In the data rows, the value 128 means zero.
Some points, each followed by its number:
[128, 115, 194, 110, 130, 145, 118, 096, 101, 097, 138, 094, 114, 158, 186,
 179, 118, 115, 071, 120, 135, 102, 168, 165, 208, 154, 097, 120, 137, 147,
 206, 169, 167, 069, 086, 099, 102, 116, 104, 132, 187, 164, 177, 118, 088,
 168, 142, 097, 154, 121, 161, 091, 132, 116, 122, 126, 119, 159, 184, 151,
 085, 122, 169, 173, 160, 138, 154, 147, 124, 178, 183, 127, 091, 037, 179,
 074, 049, 082, 149, 168, 150, 138, 097, 147, 104, 111, 095, 133, 109, 149,
 028, 115, 141, 170, 157, 132, 067, 049, 095, 105, 094, 102, 132, 112, 107,
 117, 095, 065, 109, 086, 112, 113, 132, 083, 097, 113, 096, 119, 113, 169,
 083, 135, 084, 177, 128, 132, 105, 145, 151, 112, 056, 071, 117, 147] 0
[165, 156, 176, 117, 060, 110, 179, 150, 183, 133, 159, 136, 114, 180, 141,
 157, 190, 139, 228, 195, 172, 119, 117, 106, 102, 105, 155, 110, 149, 110,
 102, 117, 142, 185, 216, 181, 144, 174, 167, 132, 084, 153, 038, 112, 169,
 100, 118, 108, 132, 173, 157, 172, 135, 117, 137, 140, 136, 156, 124, 200,
 112, 143, 117, 123, 122, 134, 102, 138, 129, 109, 107, 113, 086, 164, 090,
 106, 150, 173, 155, 161, 200, 061, 107, 110, 118, 185, 147, 101, 149, 148,
 188, 152, 109, 126, 157, 188, 192, 238, 176, 112, 111, 107, 068, 138, 184,
 162, 125, 162, 172, 151, 153, 156, 143, 167, 130, 152, 160, 092, 123, 085,
 116, 124, 097, 141, 177, 147, 129, 118, 124, 160, 159, 129, 000, 090] 1
[102, 101, 089, 192, 174, 147, 113, 130, 125, 113, 103, 121, 171, 154, 137,
 067, 105, 093, 099, 124, 083, 129, 089, 142, 129, 107, 148, 134, 107, 070,
 150, 140, 096, 079, 056, 147, 083, 111, 134, 116, 084, 065, 167, 151, 108,
 198, 168, 136, 138, 120, 137, 107, 131, 125, 109, 153, 133, 163, 124, 104,
 101, 135, 116, 103, 144, 200, 106, 147, 131, 177, 109, 101, 155, 168, 143,
 147, 140, 124, 137, 129, 134, 111, 114, 140, 147, 114, 133, 128, 140, 139,
 084, 145, 105, 149, 125, 136, 125, 126, 092, 161, 128, 139, 135, 123, 092,
 112, 085, 081, 115, 090, 078, 144, 102, 101, 134, 098, 117, 177, 163, 156,
 134, 116, 115, 139, 134, 133, 078, 085, 133, 121, 147, 111, 169, 185] 2
[167, 162, 181, 108, 063, 120, 177, 144, 185, 132, 157, 139, 111, 169, 132,
 162, 186, 141, 221, 194, 174, 118, 114, 105, 115, 108, 149, 118, 157, 113,
 104, 112, 141, 196, 208, 177, 134, 175, 166, 130, 094, 161, 043, 102, 171,
 101, 108, 106, 134, 180, 148, 164, 131, 121, 141, 136, 133, 148, 124, 190,
 111, 140, 118, 128, 119, 131, 108, 139, 123, 105, 119, 108, 088, 156, 091,
 108, 152, 178, 147, 161, 202, 063, 103, 111, 115, 178, 146, 114, 154, 148,
 186, 155, 116, 136, 157, 179, 194, 234, 176, 110, 112, 116, 067, 139, 174,
 169, 127, 156, 163, 145, 155, 151, 149, 159, 126, 155, 147, 098, 121, 086,
 117, 120, 088, 139, 167, 143, 134, 114, 124, 161, 156, 131, 000, 089] 3
[121, 107, 063, 187, 192, 116, 056, 116, 103, 107, 094, 115, 177, 158, 114,
 023, 096, 086, 071, 095, 118, 131, 065, 145, 117, 104, 117, 154, 099, 039,
 093, 113, 073, 047, 062, 161, 084, 092, 108, 089, 080, 053, 148, 154, 147,
 150, 168, 173, 153, 108, 156, 126, 113, 120, 105, 116, 134, 112, 110, 086,
 096, 125, 129, 125, 117, 181, 067, 141, 130, 143, 108, 108, 167, 250, 173,
 154, 159, 126, 105, 132, 129, 066, 128, 166, 118, 107, 159, 120, 104, 182,
 105, 093, 114, 117, 095, 088, 086, 132, 083, 127, 157, 185, 124, 136, 096,
 102, 069, 155, 121, 087, 077, 135, 080, 138, 147, 112, 101, 178, 182, 169,
 127, 137, 145, 123, 145, 109, 081, 094, 158, 130, 128, 109, 182, 192] 4
[162, 147, 149, 082, 094, 086, 146, 150, 135, 125, 109, 131, 135, 081, 123,
 162, 178, 192, 177, 139, 108, 128, 125, 103, 099, 159, 190, 161, 161, 156,
 138, 138, 144, 163, 163, 118, 136, 132, 138, 154, 138, 183, 102, 120, 129,
 063, 122, 113, 157, 169, 150, 133, 107, 076, 115, 091, 090, 150, 159, 168,
 184, 146, 144, 179, 169, 149, 146, 129, 151, 142, 164, 175, 084, 078, 104,
 078, 133, 129, 128, 168, 199, 121, 089, 156, 121, 173, 184, 166, 135, 151,
 137, 143, 152, 146, 139, 142, 172, 148, 144, 116, 137, 109, 094, 122, 186,
 122, 109, 163, 116, 125, 146, 151, 195, 162, 106, 155, 133, 085, 078, 104,
 115, 093, 127, 137, 165, 161, 112, 125, 113, 123, 098, 175, 060, 081] 5
[117, 116, 077, 115, 148, 098, 062, 158, 156, 103, 095, 120, 147, 091, 097,
 134, 116, 156, 069, 076, 148, 061, 116, 079, 133, 156, 109, 156, 130, 129,
 113, 072, 062, 109, 134, 158, 088, 096, 092, 100, 108, 106, 154, 118, 130,
 090, 155, 132, 169, 138, 124, 110, 061, 117, 092, 082, 079, 103, 078, 068,
 119, 099, 134, 166, 141, 123, 103, 147, 116, 143, 142, 176, 182, 131, 142,
 183, 157, 164, 085, 059, 081, 147, 116, 108, 099, 126, 145, 133, 139, 138,
 171, 149, 130, 121, 112, 084, 122, 122, 118, 139, 156, 159, 151, 125, 100,
 104, 113, 140, 104, 117, 093, 141, 157, 155, 138, 106, 113, 138, 120, 090,
 147, 117, 122, 134, 093, 145, 115, 147, 155, 151, 177, 180, 185, 160] 6
[131, 107, 065, 132, 125, 115, 123, 175, 172, 082, 128, 110, 143, 111, 129,
 151, 132, 150, 102, 110, 121, 066, 125, 094, 129, 153, 154, 145, 143, 123,
 122, 117, 102, 147, 127, 146, 100, 114, 118, 111, 131, 109, 121, 144, 129,
 148, 124, 131, 160, 133, 109, 091, 092, 116, 109, 098, 101, 122, 121, 100,
 122, 123, 114, 149, 144, 157, 122, 149, 127, 137, 184, 178, 148, 120, 076,
 154, 170, 146, 108, 107, 078, 160, 109, 074, 135, 153, 135, 128, 135, 129,
 190, 137, 144, 163, 133, 105, 160, 132, 123, 143, 158, 114, 115, 127, 136,
 125, 110, 094, 105, 107, 114, 157, 135, 153, 118, 141, 115, 132, 113, 082,
 122, 115, 101, 144, 100, 147, 135, 093, 135, 193, 168, 151, 171, 140] 7
[152, 154, 183, 153, 114, 152, 149, 128, 121, 152, 127, 106, 192, 225, 172,
 096, 137, 097, 192, 127, 210, 139, 135, 140, 120, 114, 157, 099, 070, 090,
 131, 167, 139, 085, 157, 146, 148, 124, 143, 104, 153, 121, 123, 108, 116,
 153, 137, 145, 166, 121, 133, 128, 173, 143, 152, 162, 189, 189, 151, 162,
 087, 111, 087, 111, 124, 122, 105, 127, 128, 155, 082, 102, 106, 155, 154,
 083, 108, 105, 209, 162, 153, 037, 134, 086, 120, 100, 104, 112, 134, 088,
 040, 130, 103, 146, 164, 161, 103, 139, 132, 091, 079, 100, 127, 126, 093,
 123, 129, 092, 110, 154, 131, 117, 069, 087, 101, 144, 139, 106, 160, 190,
 104, 083, 120, 142, 185, 103, 097, 133, 148, 087, 139, 059, 140, 122] 8
[066, 115, 061, 179, 189, 132, 071, 159, 142, 134, 109, 152, 040, 100, 208,
 032, 108, 066, 105, 071, 138, 105, 103, 166, 098, 119, 101, 130, 106, 061,
 069, 079, 086, 107, 125, 136, 137, 119, 109, 051, 065, 111, 161, 137, 145,
 139, 133, 147, 094, 083, 082, 149, 158, 108, 141, 135, 119, 081, 046, 065,
 125, 159, 081, 115, 092, 082, 065, 130, 136, 116, 082, 096, 165, 212, 160,
 165, 204, 202, 122, 055, 054, 133, 173, 138, 137, 107, 178, 094, 133, 126,
 156, 141, 119, 069, 089, 088, 154, 153, 101, 125, 146, 201, 151, 151, 117,
 127, 141, 180, 069, 159, 155, 142, 101, 118, 158, 126, 157, 152, 148, 122,
 171, 135, 173, 069, 092, 093, 099, 154, 112, 171, 175, 154, 202, 176] 9
[164, 132, 178, 089, 061, 099, 154, 138, 108, 152, 143, 129, 102, 108, 107,
 183, 169, 168, 207, 162, 138, 114, 093, 109, 129, 125, 100, 166, 135, 123,
 097, 063, 107, 197, 180, 163, 122, 148, 160, 128, 131, 164, 059, 103, 166,
 091, 084, 121, 127, 152, 161, 161, 145, 108, 110, 137, 118, 132, 133, 105,
 107, 141, 092, 110, 131, 125, 113, 129, 124, 110, 107, 139, 101, 168, 097,
 143, 134, 176, 085, 131, 152, 126, 127, 099, 118, 162, 116, 155, 141, 118,
 164, 152, 125, 078, 143, 129, 168, 167, 173, 154, 139, 125, 109, 146, 145,
 149, 172, 135, 193, 156, 124, 170, 152, 131, 164, 142, 129, 107, 128, 086,
 150, 127, 098, 147, 124, 144, 152, 159, 132, 135, 153, 158, 041, 110] 10
[155, 113, 174, 163, 132, 107, 127, 104, 086, 118, 125, 085, 103, 230, 226,
 113, 131, 071, 113, 125, 165, 125, 154, 167, 175, 150, 151, 117, 114, 108,
 144, 188, 143, 056, 094, 116, 112, 110, 127, 113, 175, 145, 161, 131, 090,
 173, 154, 120, 166, 112, 161, 101, 143, 096, 120, 147, 118, 170, 184, 177,
 060, 161, 162, 167, 161, 179, 095, 171, 134, 202, 128, 142, 107, 093, 169,
 045, 061, 091, 205, 180, 150, 081, 114, 122, 147, 160, 111, 110, 127, 135,
 036, 113, 104, 132, 148, 136, 058, 079, 102, 115, 071, 101, 141, 139, 089,
 133, 105, 073, 098, 105, 119, 137, 094, 087, 122, 133, 112, 140, 116, 176,
 059, 132, 107, 147, 162, 103, 067, 141, 126, 108, 096, 029, 112, 146] 11
[141, 158, 162, 061, 092, 098, 153, 129, 139, 084, 116, 117, 134, 149, 149,
 205, 149, 177, 100, 164, 126, 145, 112, 101, 198, 193, 139, 122, 143, 210,
 178, 124, 148, 157, 137, 110, 122, 116, 107, 184, 172, 180, 108, 139, 104,
 133, 099, 090, 170, 147, 126, 059, 113, 088, 107, 090, 093, 156, 162, 141,
 091, 128, 163, 199, 166, 133, 176, 144, 110, 164, 224, 207, 104, 052, 069,
 090, 068, 103, 114, 155, 125, 173, 093, 072, 107, 133, 152, 156, 126, 091,
 137, 101, 163, 175, 137, 116, 095, 063, 136, 082, 080, 116, 131, 117, 139,
 132, 111, 085, 153, 107, 091, 132, 146, 137, 141, 120, 103, 090, 079, 088,
 084, 124, 073, 156, 118, 139, 141, 156, 140, 125, 102, 156, 082, 068] 12
Which three points above are nearest to each new point by angle, seen from the average point of the numbered points? Their numbers follow each, smallest number first.
[109, 122, 150, 109, 128, 144, 156, 132, 145, 168, 158, 139, 071, 108, 102,
 155, 121, 137, 162, 135, 090, 161, 129, 177, 096, 105, 148, 162, 135, 148,
 140, 133, 194, 136, 149, 131, 142, 165, 163, 133, 150, 120, 128, 112, 145,
 092, 103, 119, 043, 130, 140, 155, 115, 157, 150, 127, 138, 112, 140, 149,
 190, 147, 159, 109, 102, 115, 159, 136, 118, 084, 125, 100, 048, 097, 156,
 156, 116, 122, 106, 138, 188, 161, 141, 183, 124, 169, 134, 140, 126, 140,
 153, 145, 145, 110, 153, 132, 178, 152, 157, 109, 144, 131, 118, 121, 182,
 136, 146, 181, 147, 127, 174, 109, 169, 143, 116, 153, 156, 120, 100, 102,
 137, 146, 162, 118, 104, 126, 142, 120, 092, 155, 112, 125, 088, 078] 3 5 10
[134, 151, 114, 133, 132, 105, 101, 068, 064, 139, 124, 108, 114, 106, 104,
 124, 115, 162, 098, 124, 083, 136, 138, 143, 121, 142, 105, 176, 160, 113,
 114, 144, 138, 112, 103, 068, 131, 105, 103, 126, 155, 142, 143, 141, 116,
 143, 120, 128, 185, 140, 136, 167, 131, 077, 121, 110, 104, 156, 136, 122,
 161, 134, 178, 186, 163, 130, 136, 104, 153, 126, 137, 127, 169, 141, 103,
 098, 097, 093, 185, 149, 125, 152, 143, 147, 144, 137, 128, 160, 130, 172,
 104, 116, 093, 108, 082, 125, 088, 100, 114, 146, 149, 165, 156, 136, 100,
 098, 134, 142, 130, 094, 133, 128, 144, 120, 147, 127, 102, 150, 153, 124,
 110, 140, 154, 151, 144, 138, 116, 108, 123, 089, 096, 083, 129, 130] 0 4 11
[131, 115, 065, 129, 145, 089, 066, 162, 150, 105, 094, 120, 139, 123, 108,
 108, 124, 142, 076, 078, 161, 064, 109, 078, 125, 158, 132, 154, 123, 114,
 090, 077, 052, 100, 138, 167, 087, 095, 092, 101, 109, 096, 155, 124, 130,
 097, 157, 143, 169, 130, 118, 111, 071, 116, 084, 092, 084, 109, 073, 078,
 113, 109, 128, 162, 136, 135, 081, 154, 119, 157, 124, 181, 181, 143, 141,
 171, 160, 164, 107, 064, 082, 126, 123, 103, 112, 136, 152, 134, 144, 137,
 177, 146, 117, 116, 107, 074, 124, 136, 116, 149, 152, 164, 155, 138, 088,
 110, 114, 146, 096, 115, 096, 148, 150, 153, 149, 108, 125, 139, 122, 092,
 135, 108, 122, 130, 107, 126, 101, 144, 153, 151, 190, 162, 187, 159] 6 7 9
[074, 098, 080, 160, 167, 172, 126, 164, 179, 123, 135, 157, 036, 114, 163,
 097, 105, 094, 113, 105, 092, 089, 116, 195, 117, 101, 133, 141, 132, 094,
 132, 096, 143, 150, 118, 112, 150, 129, 128, 064, 084, 143, 150, 132, 138,
 166, 152, 099, 078, 070, 093, 122, 145, 148, 142, 137, 155, 084, 100, 081,
 165, 115, 086, 087, 115, 082, 135, 120, 134, 087, 123, 118, 121, 157, 117,
 199, 164, 161, 096, 077, 064, 190, 143, 138, 144, 100, 141, 110, 134, 112,
 181, 144, 133, 138, 117, 116, 168, 137, 138, 145, 140, 158, 147, 129, 135,
 133, 145, 116, 069, 164, 145, 109, 125, 135, 127, 137, 136, 150, 128, 106,
 144, 123, 188, 093, 073, 118, 154, 115, 087, 177, 173, 175, 203, 156] 6 7 9
[088, 134, 135, 136, 130, 101, 134, 100, 100, 169, 157, 129, 043, 083, 113,
 122, 120, 128, 138, 109, 104, 170, 112, 182, 091, 138, 117, 179, 138, 131,
 078, 112, 139, 137, 137, 112, 143, 131, 168, 126, 149, 151, 146, 111, 146,
 121, 113, 095, 046, 140, 117, 136, 148, 140, 132, 133, 111, 101, 104, 112,
 165, 186, 133, 090, 139, 113, 122, 144, 119, 108, 108, 123, 082, 139, 149,
 135, 145, 130, 087, 112, 141, 171, 182, 157, 157, 160, 130, 132, 153, 106,
 171, 122, 119, 029, 102, 115, 145, 149, 114, 145, 129, 184, 173, 150, 131,
 131, 207, 168, 156, 165, 139, 165, 138, 111, 150, 132, 173, 129, 115, 109,
 178, 161, 137, 103, 078, 102, 159, 135, 105, 122, 139, 133, 132, 098] 6 9 10
[149, 134, 149, 135, 128, 124, 142, 112, 079, 128, 119, 123, 189, 160, 159,
 089, 111, 100, 140, 150, 182, 116, 128, 119, 070, 154, 149, 052, 099, 106,
 101, 119, 103, 103, 108, 157, 141, 120, 118, 103, 146, 114, 151, 117, 121,
 125, 123, 179, 125, 146, 150, 090, 192, 135, 123, 166, 150, 089, 151, 151,
 081, 083, 112, 124, 104, 099, 106, 121, 126, 138, 098, 121, 103, 189, 205,
 107, 110, 094, 146, 117, 112, 000, 159, 115, 144, 100, 071, 056, 133, 138,
 076, 087, 151, 141, 120, 127, 078, 085, 143, 141, 111, 064, 114, 130, 087,
 102, 125, 159, 083, 182, 158, 095, 063, 128, 104, 110, 152, 128, 190, 185,
 083, 125, 176, 104, 180, 112, 143, 137, 161, 103, 098, 096, 176, 139] 4 8 11
[179, 173, 171, 063, 065, 139, 193, 154, 144, 127, 143, 103, 212, 116, 143,
 184, 174, 180, 180, 168, 173, 127, 113, 078, 204, 167, 084, 108, 141, 153,
 139, 126, 151, 192, 196, 142, 133, 149, 130, 171, 132, 176, 052, 126, 130,
 129, 121, 078, 175, 139, 116, 081, 139, 143, 147, 122, 137, 179, 153, 105,
 113, 065, 094, 149, 117, 085, 153, 122, 106, 123, 197, 138, 119, 085, 057,
 139, 114, 121, 107, 143, 126, 131, 062, 088, 087, 114, 105, 138, 115, 089,
 141, 143, 138, 179, 146, 169, 132, 119, 160, 064, 082, 123, 097, 118, 147,
 147, 120, 102, 153, 133, 131, 124, 117, 139, 126, 121, 123, 079, 102, 091,
 120, 086, 078, 145, 136, 137, 172, 149, 157, 171, 131, 134, 029, 128] 3 10 12
[165, 130, 097, 138, 129, 129, 162, 135, 126, 150, 146, 119, 146, 157, 129,
 108, 127, 090, 133, 146, 137, 188, 132, 159, 162, 129, 153, 107, 126, 140,
 138, 161, 140, 120, 142, 101, 156, 145, 146, 163, 140, 142, 137, 140, 123,
 139, 127, 107, 098, 085, 087, 150, 122, 103, 140, 133, 145, 151, 124, 134,
 143, 141, 115, 120, 116, 117, 143, 126, 126, 135, 143, 146, 139, 102, 061,
 099, 129, 100, 140, 128, 114, 162, 134, 123, 151, 162, 117, 119, 118, 073,
 140, 112, 125, 123, 138, 102, 113, 121, 101, 092, 100, 098, 159, 146, 135,
 178, 138, 112, 144, 141, 152, 109, 113, 117, 166, 139, 128, 109, 086, 142,
 138, 140, 101, 087, 120, 090, 148, 137, 118, 150, 134, 090, 119, 109] 8 11 12
[157, 134, 110, 123, 132, 143, 153, 127, 126, 141, 149, 119, 146, 137, 119,
 130, 128, 104, 124, 139, 131, 179, 134, 153, 174, 130, 140, 110, 124, 161,
 164, 158, 150, 135, 144, 098, 150, 149, 141, 173, 148, 141, 132, 135, 116,
 137, 126, 094, 090, 094, 090, 156, 120, 118, 144, 133, 148, 148, 123, 132,
 150, 130, 121, 122, 112, 103, 162, 115, 121, 121, 168, 141, 133, 091, 064,
 102, 126, 095, 127, 126, 118, 171, 123, 133, 136, 146, 104, 119, 119, 087,
 140, 109, 130, 128, 147, 097, 107, 113, 101, 093, 106, 101, 157, 140, 137,
 170, 131, 111, 135, 129, 150, 111, 124, 113, 156, 134, 121, 115, 079, 135,
 143, 139, 098, 094, 107, 099, 159, 132, 120, 152, 116, 107, 116, 109] 0 5 12
[152, 154, 188, 152, 114, 155, 151, 123, 124, 154, 124, 107, 194, 222, 172,
 104, 137, 099, 193, 130, 213, 139, 131, 138, 129, 114, 147, 097, 071, 102,
 141, 162, 142, 087, 156, 148, 145, 130, 148, 101, 152, 125, 129, 111, 112,
 155, 137, 148, 163, 118, 137, 127, 163, 140, 152, 157, 185, 193, 147, 157,
 094, 106, 095, 111, 130, 117, 114, 122, 131, 153, 088, 097, 106, 152, 153,
 088, 105, 100, 205, 165, 152, 048, 128, 092, 115, 102, 108, 112, 134, 083,
 046, 135, 105, 151, 165, 161, 106, 128, 134, 089, 077, 101, 128, 119, 098,
 123, 126, 089, 103, 155, 127, 123, 069, 085, 094, 143, 137, 111, 166, 190,
 106, 081, 112, 146, 182, 117, 099, 136, 151, 086, 133, 065, 142, 120] 0 8 11
[160, 139, 111, 116, 101, 034, 122, 120, 091, 138, 130, 103, 134, 109, 091,
 129, 172, 160, 146, 118, 145, 146, 117, 090, 092, 182, 173, 180, 144, 144,
 067, 125, 084, 147, 132, 130, 136, 125, 114, 169, 135, 161, 113, 116, 139,
 105, 064, 143, 153, 150, 162, 143, 117, 053, 088, 087, 075, 150, 117, 142,
 152, 148, 162, 159, 168, 196, 094, 147, 158, 175, 109, 223, 115, 139, 096,
 079, 133, 137, 119, 150, 149, 122, 133, 122, 168, 173, 189, 151, 178, 111,
 169, 134, 105, 057, 079, 136, 107, 138, 151, 154, 121, 134, 148, 165, 132,
 123, 182, 145, 142, 146, 115, 193, 139, 148, 167, 130, 160, 099, 086, 120,
 094, 107, 153, 120, 142, 130, 143, 125, 099, 102, 133, 170, 095, 087] 5 10 12
[127, 116, 066, 141, 145, 080, 063, 161, 152, 106, 098, 114, 141, 122, 109,
 102, 120, 137, 078, 079, 157, 075, 110, 076, 119, 151, 135, 153, 115, 107,
 082, 083, 050, 105, 143, 163, 094, 092, 098, 097, 106, 098, 156, 124, 133,
 096, 151, 144, 160, 133, 118, 112, 073, 111, 086, 093, 080, 103, 082, 081,
 111, 114, 131, 163, 137, 140, 082, 157, 117, 153, 121, 190, 188, 150, 140,
 172, 167, 164, 117, 070, 082, 118, 125, 098, 113, 144, 153, 125, 148, 132,
 172, 146, 109, 109, 106, 085, 114, 134, 121, 142, 146, 154, 152, 138, 089,
 108, 116, 143, 097, 117, 097, 152, 141, 156, 148, 113, 124, 142, 122, 100,
 138, 114, 123, 117, 107, 130, 102, 142, 152, 153, 193, 159, 181, 165] 6 7 9
[121, 115, 119, 200, 165, 178, 119, 090, 124, 190, 160, 118, 125, 152, 093,
 061, 090, 077, 138, 115, 121, 225, 172, 157, 087, 051, 144, 128, 091, 114,
 124, 206, 185, 095, 101, 077, 159, 162, 153, 142, 116, 064, 140, 159, 124,
 134, 102, 183, 082, 106, 122, 180, 139, 180, 161, 183, 165, 154, 141, 158,
 176, 187, 150, 096, 102, 133, 127, 129, 130, 085, 051, 055, 171, 137, 114,
 114, 122, 092, 221, 167, 148, 170, 179, 132, 143, 156, 137, 135, 149, 120,
 090, 105, 099, 137, 131, 129, 136, 155, 129, 136, 112, 158, 147, 126, 137,
 131, 169, 138, 163, 117, 125, 103, 096, 136, 137, 142, 131, 172, 169, 149,
 157, 145, 176, 113, 156, 104, 079, 124, 071, 101, 109, 045, 131, 114] 2 8 9
[122, 119, 118, 198, 163, 174, 125, 087, 124, 195, 155, 114, 124, 149, 098,
 052, 090, 078, 141, 121, 116, 223, 178, 159, 082, 052, 149, 127, 092, 114,
 116, 210, 182, 100, 092, 082, 155, 163, 156, 147, 116, 067, 135, 161, 132,
 135, 104, 188, 080, 103, 124, 182, 136, 179, 158, 185, 164, 158, 138, 159,
 168, 183, 150, 093, 097, 143, 130, 119, 133, 081, 053, 059, 169, 135, 112,
 115, 118, 100, 222, 176, 154, 165, 192, 133, 143, 147, 133, 132, 151, 115,
 089, 114, 099, 133, 130, 125, 140, 151, 131, 134, 120, 152, 150, 132, 136,
 125, 165, 138, 165, 124, 135, 105, 100, 126, 132, 141, 127, 170, 165, 151,
 155, 142, 176, 108, 153, 100, 081, 121, 069, 098, 114, 047, 129, 109] 2 8 9
[142, 105, 119, 173, 166, 188, 131, 105, 081, 147, 135, 140, 194, 134, 107,
 105, 073, 079, 105, 083, 141, 205, 193, 155, 142, 136, 090, 108, 121, 101,
 215, 179, 159, 049, 099, 077, 153, 141, 119, 161, 134, 116, 166, 142, 115,
 125, 173, 150, 118, 085, 066, 183, 142, 125, 160, 174, 166, 140, 161, 130,
 142, 133, 133, 109, 114, 101, 141, 124, 122, 117, 104, 089, 148, 101, 144,
 056, 107, 093, 157, 142, 144, 140, 170, 155, 138, 096, 100, 105, 086, 136,
 027, 137, 112, 165, 130, 095, 094, 093, 070, 114, 138, 084, 137, 131, 112,
 146, 109, 102, 125, 118, 133, 087, 101, 069, 130, 130, 104, 125, 129, 223,
 150, 151, 110, 110, 116, 092, 115, 145, 115, 058, 100, 082, 151, 174] 0 8 11
[131, 149, 112, 136, 134, 095, 102, 074, 056, 135, 127, 111, 112, 113, 105,
 128, 115, 160, 100, 127, 084, 136, 138, 142, 123, 143, 106, 180, 155, 112,
 111, 142, 135, 115, 103, 077, 131, 109, 102, 133, 161, 137, 142, 149, 108,
 139, 115, 120, 184, 142, 139, 164, 128, 079, 116, 116, 098, 154, 134, 128,
 161, 128, 177, 188, 159, 128, 127, 110, 166, 127, 131, 134, 175, 137, 099,
 104, 103, 085, 194, 141, 128, 152, 139, 144, 144, 138, 128, 160, 134, 166,
 105, 117, 094, 106, 079, 121, 098, 108, 111, 143, 151, 171, 159, 133, 100,
 096, 131, 145, 136, 095, 130, 129, 142, 125, 149, 120, 102, 150, 154, 127,
 114, 136, 152, 143, 150, 138, 121, 114, 125, 090, 099, 088, 131, 132] 0 4 11
[119, 086, 115, 187, 159, 157, 101, 087, 058, 164, 147, 151, 113, 071, 087,
 064, 090, 096, 117, 103, 086, 220, 176, 140, 104, 101, 070, 172, 131, 088,
 093, 167, 147, 117, 083, 041, 147, 129, 148, 152, 111, 087, 131, 163, 126,
 157, 124, 119, 075, 114, 096, 154, 158, 169, 173, 152, 132, 136, 104, 106,
 163, 184, 137, 113, 098, 108, 126, 120, 125, 104, 065, 055, 188, 146, 120,
 116, 116, 121, 186, 137, 104, 207, 179, 164, 160, 126, 104, 136, 108, 167,
 104, 097, 106, 074, 084, 110, 125, 127, 079, 125, 158, 206, 166, 138, 119,
 106, 163, 176, 174, 134, 115, 107, 122, 093, 146, 139, 123, 170, 169, 160,
 201, 173, 145, 122, 103, 102, 147, 120, 075, 104, 076, 071, 161, 115] 2 4 9
[105, 086, 127, 156, 166, 167, 099, 072, 064, 153, 152, 156, 121, 041, 072,
 092, 087, 123, 099, 095, 067, 215, 182, 136, 113, 103, 042, 175, 139, 104,
 125, 156, 155, 129, 087, 034, 133, 129, 140, 168, 120, 096, 133, 169, 123,
 159, 130, 109, 072, 118, 098, 153, 151, 174, 173, 146, 133, 133, 101, 103,
 174, 170, 135, 122, 092, 091, 154, 105, 116, 089, 093, 047, 184, 120, 131,
 133, 105, 117, 153, 127, 104, 227, 168, 179, 137, 108, 096, 145, 100, 166,
 095, 095, 119, 092, 094, 108, 132, 108, 074, 122, 169, 212, 161, 125, 128,
 107, 154, 171, 172, 130, 119, 095, 131, 090, 134, 132, 113, 167, 164, 151,
 214, 169, 137, 137, 082, 119, 161, 127, 089, 099, 064, 099, 165, 109] 2 4 9
[138, 152, 198, 130, 110, 163, 147, 115, 125, 141, 133, 110, 197, 194, 160,
 123, 134, 123, 177, 126, 203, 134, 133, 133, 137, 119, 134, 102, 078, 119,
 163, 155, 152, 091, 151, 141, 135, 131, 145, 104, 161, 126, 130, 107, 109,
 156, 134, 142, 157, 123, 132, 122, 161, 151, 155, 150, 183, 185, 150, 153,
 097, 089, 097, 115, 126, 106, 128, 114, 124, 139, 100, 088, 105, 126, 165,
 099, 106, 100, 184, 158, 146, 067, 120, 103, 103, 083, 102, 121, 134, 094,
 039, 133, 124, 166, 167, 156, 108, 119, 135, 094, 087, 099, 123, 112, 099,
 118, 126, 086, 112, 150, 127, 118, 090, 086, 088, 135, 128, 099, 159, 191,
 116, 089, 109, 155, 169, 122, 111, 137, 154, 080, 126, 081, 140, 121] 0 8 11
[086, 127, 131, 129, 127, 108, 128, 097, 108, 161, 158, 125, 040, 073, 104,
 132, 122, 136, 130, 102, 102, 166, 113, 185, 090, 141, 110, 177, 144, 138,
 091, 110, 138, 138, 136, 108, 139, 128, 164, 121, 149, 154, 147, 111, 145,
 125, 110, 088, 046, 143, 114, 143, 148, 138, 132, 131, 110, 097, 103, 103,
 164, 177, 136, 088, 146, 111, 130, 145, 118, 109, 114, 123, 081, 130, 157,
 139, 144, 127, 082, 115, 138, 180, 177, 162, 157, 153, 135, 129, 154, 104,
 167, 122, 124, 043, 100, 116, 156, 143, 120, 136, 133, 180, 172, 148, 134,
 122, 201, 170, 158, 167, 141, 160, 139, 113, 154, 130, 171, 123, 114, 105,
 179, 159, 137, 098, 078, 113, 156, 128, 112, 120, 131, 134, 127, 100] 6 9 10
[129, 149, 115, 142, 127, 095, 100, 074, 060, 136, 123, 111, 110, 113, 100,
 133, 114, 162, 097, 124, 083, 131, 140, 141, 126, 137, 105, 178, 155, 110,
 113, 140, 139, 110, 105, 081, 132, 102, 103, 134, 157, 140, 142, 143, 106,
 148, 116, 121, 183, 141, 144, 175, 126, 076, 114, 110, 095, 157, 142, 129,
 154, 133, 176, 189, 159, 132, 129, 114, 166, 123, 129, 133, 173, 143, 099,
 095, 100, 088, 193, 149, 125, 152, 135, 150, 139, 145, 129, 159, 133, 168,
 096, 106, 091, 111, 079, 120, 090, 104, 110, 145, 150, 166, 160, 130, 098,
 097, 133, 137, 128, 100, 133, 129, 143, 121, 150, 127, 097, 145, 147, 124,
 109, 138, 153, 145, 150, 134, 117, 114, 121, 077, 097, 087, 130, 131] 0 4 11
[112, 119, 074, 103, 148, 099, 059, 152, 158, 095, 100, 117, 152, 083, 085,
 143, 121, 159, 057, 080, 147, 059, 118, 072, 143, 154, 104, 154, 130, 133,
 120, 066, 069, 113, 132, 163, 085, 097, 085, 104, 117, 100, 160, 120, 120,
 100, 153, 128, 165, 134, 125, 110, 063, 117, 089, 085, 081, 096, 079, 069,
 126, 095, 138, 160, 134, 122, 109, 143, 112, 148, 141, 176, 180, 120, 150,
 183, 151, 158, 085, 066, 083, 151, 112, 116, 100, 127, 144, 135, 132, 138,
 172, 151, 129, 127, 114, 080, 125, 120, 116, 140, 161, 162, 151, 122, 098,
 104, 113, 137, 106, 112, 099, 144, 161, 151, 129, 108, 110, 139, 115, 086,
 144, 118, 122, 140, 088, 145, 110, 147, 161, 156, 169, 192, 192, 164] 6 7 9
